In the rows, 128 means zero.
Turns, then the turns between two rows, first turn first; the first pair answered:
D:
[137 131 129 145 130 121 144 131 127 112  95]  ->  [130 120 130 148 107 109 140 138 137 125 108]
[ 91 112 124 150  83 124 120  96 103 113 129]  ->  [ 98 128 122 143 109 139 124  83  88  98 120]
[122 116 148 124 161 138 115 179 119 157 147]  ->  [115 115 142 122 149 135 112 172 116 165 159]
[119 130 110 132 161 159 125 108  87 115 122]  ->  [127 113 133 150 168 150 135 139 111 109  94]
P:
[167 121 137 135 113 106 129 126 122 144 147]  ->  [166 130 129 134 115 111 129 109 108 139 147]
[141 116 144 150 163 129 139 147 126 111 109]  ->  [144 118 134 158 160 134 136 133 112 112 104]
[158 138  80 120  84 105 136 109 144 175 151]  ->  [151 156  80 106  92 106 142  99 141 161 163]
W:
[124 126 143 113 177 153 110 142 107 117 146]  ->  [141 127 121 124 172 161 109 121  93 126 125]
[118 110 136 107 136 132  99 130 120 112 144]  ->  [134 112 116 120 131 139 100 111 109 120 121]
[118 134 144 115 174 170  98 136  89 127 162]  ->  [137 136 128 145 172 176 107 109  79 120 111]
[ 91 136 155 121 148 139 102 122  88 105 146]  ->  [108 138 131 127 143 147  98 102  74 118 133]
V:
[143 109  91 120 102 135 105 112 111 132 103]  ->  [146 102  95 113 105 136  97 129 115 144 113]
[101 140 115 142  69 112 148  95 168 129 135]  ->  [ 82  91 145 172  85 139 117 120 132 133 126]
[112 150 139 105 141 103 119 139 144 120 153]  ->  [100 151 139 131 140 110 126 111 125  92 124]
U:
[152 129 122 112 149 140 122 111  99 137 150]  ->  [143 116 119 138 132 138 124  92  90 130 128]
[156 107 125 155 152 130 122 158  97 149 104]  ->  [158 107 124 156 144 123 124 161 106 153 102]
[147 130 119 125 109 108 162 118 131 137 130]  ->  [150 140 123 106 128 117 158 126 128 138 144]

(two turns a pair)
[147 104 147 153  78  96 133 149 125 154 143]  ->  [148 102 147 162  80  95 138 145 126 148 129] | W then W
[ 94 108 163  82  97 100 120 132 171 121 175]  ->  [ 92 129 124  86  80 113 115  71 132 120 174] | V then W
[114 133 128 115 114 117 114 110 133 113 206]  ->  [163 140 103 157 143 140 131  76 113  97 109] | W then D
[147 106 115 109 152 127 109 143 169 144 126]  ->  [132 111 112 100 165 148  96 126 133 137 145] | D then U
[101 121 119 159  83  95 165  88 157  97  68]  ->  [ 80  51 171 153 119 127 108 171 127 134 112] | P then V
[ 97 162 130 129 105 126 130 103 149 130 147]  ->  [ 83 136 146 152 119 146 117 109 120 120 136] | U then V
[169 128 129 111 177 146 125 149 123 138 122]  ->  [170 147 128 111 171 129 145 139 145 119 111] | V then P
[132 120 121 143 113 120 141 119 144 135  99]  ->  [122 101 125 146 109 127 124 128 129 147 116] | D then V
[108 111 189 138 122 116 132 130 150  87 157]  ->  [110 131 170 112 111 109 132 114 153  99 186] | V then D
[127 151 114 117 131 141 128 110  83 117 143]  ->  [138 120 152 145 142 127 141 162 124 109 100] | D then D
[130 109 132 164 106 117 128 138 141 140  87]  ->  [119 103 117 157  99 131 107 124 111 158 115] | W then P
[ 85 116 141 154 101  93 163 148 146 119 136]  ->  [119  89 121 165 101 106 141 161 131 165 120] | U then P
[136 117 128 130 132 126 128 148 132 144 124]  ->  [140 119 127 131 142 135 127 140 120 139 119] | U then W
[122 134  82 147 106 131 118  82 109 155 142]  ->  [129 131  84 131 109 129 110 103 118 174 162] | V then V
[129 164 116  95 119 129 133 111 127 115 113]  ->  [126 158 135  85 131 125 131 140 141 116 125] | D then W
[129 145 131 127 157 138 134 109 127 109 115]  ->  [134 119 137 150 141 130 131 126 139 121  96] | D then P
[128 126 127 155 144 105 141 124  96 141 124]  ->  [118 124 141 151 142  97 145 141 112 134 133] | W then U
[145 106 133  99 147 151 129 134 113 133 119]  ->  [123  96 154 113 138 146 134 140 119 114 117] | U then W
[157 137 137 137 153 119 160 140 162 106  74]  ->  [153 145 142 122 180 136 154 139 141  98  85] | U then U
[ 88 146 161 134 146 112 121 161 140 108 170]  ->  [105 105 150 164 121 112 103 178 138 149 149] | D then P
[115 158 157  94 147 121 165 143 161  87 142]  ->  [125 154 101 100 135 161 127  82  82 124 148] | W then U
[122 125 169 102 127 120 128 175 163 125 169]  ->  [121 168 150 111 121 112 164 114 162  78 134] | V then U
[142 120 124  87 138 107 128 169 126 135 104]  ->  [122 111 126 113 143 128 122 140  86 113  87] | U then U
[120  92 128 143 122 134  90 181 127 147 144]  ->  [109 103 108 139 111 144  83 146  98 148 157] | D then U
[123 116 156 140 135 134 125 128 108  99 121]  ->  [127 117 142 151 112 124 129 113 116 104 111] | U then P
[166 122 127 128 159 131 138 154 136 138 106]  ->  [162 110 123 144 141 128 133 151 134 145  98] | P then D
[132 163  81 138  66  83 166  63 158 107 112]  ->  [117 166  86  94  65  82 145  86 159 136 185] | W then W
[143 151 140 113 201 165 133 122 101  88 106]  ->  [159 138 131  80 191 160 108 158 113 146 154] | P then W
[169 148 132 113 129  98 128 115 183 111  88]  ->  [129  81 154 159  96 106  92 132 152 129  95] | V then D
[131 154 139 113 150 150 126 108  73 107 133]  ->  [128 167 160 103 148 122 150 131 122  87 135] | P then V
[136 118  89 120 103 143  98 105  93 173 157]  ->  [116 154 102  89 115 133 117  96 108 140 187] | U then P
[ 98 153 124  98 156 145 130 122 120 115 154]  ->  [123 149 110  97 166 155 122 127 112 135 143] | D then W
[151 128 119 129 193 196 114 102  56 121  90]  ->  [144 118 111 130 176 196 101  98  46 137 103] | V then U
[124 113 151 145 153 142 136 154 123 116 109]  ->  [126 117 130 158 138 145 135 125 105 116  98] | U then P
[123 123 131 142 124 144 103 105 103 136 135]  ->  [131 138 128 114 124 130 106 121 129 150 160] | V then P
[149 139 160 116 177 123 154 166 169 127 116]  ->  [122 101 178 141 153 121 141 179 162 129 119] | U then D
[ 89 144 137 115 115 137 139 119  97 127 168]  ->  [ 96 160 147 107 126 126 159 127 122 110 158] | W then P
[159 133  96 135 112 133 126  79 102 134 104]  ->  [136 129 152 138 112  96 158 129 170  97 102] | U then W
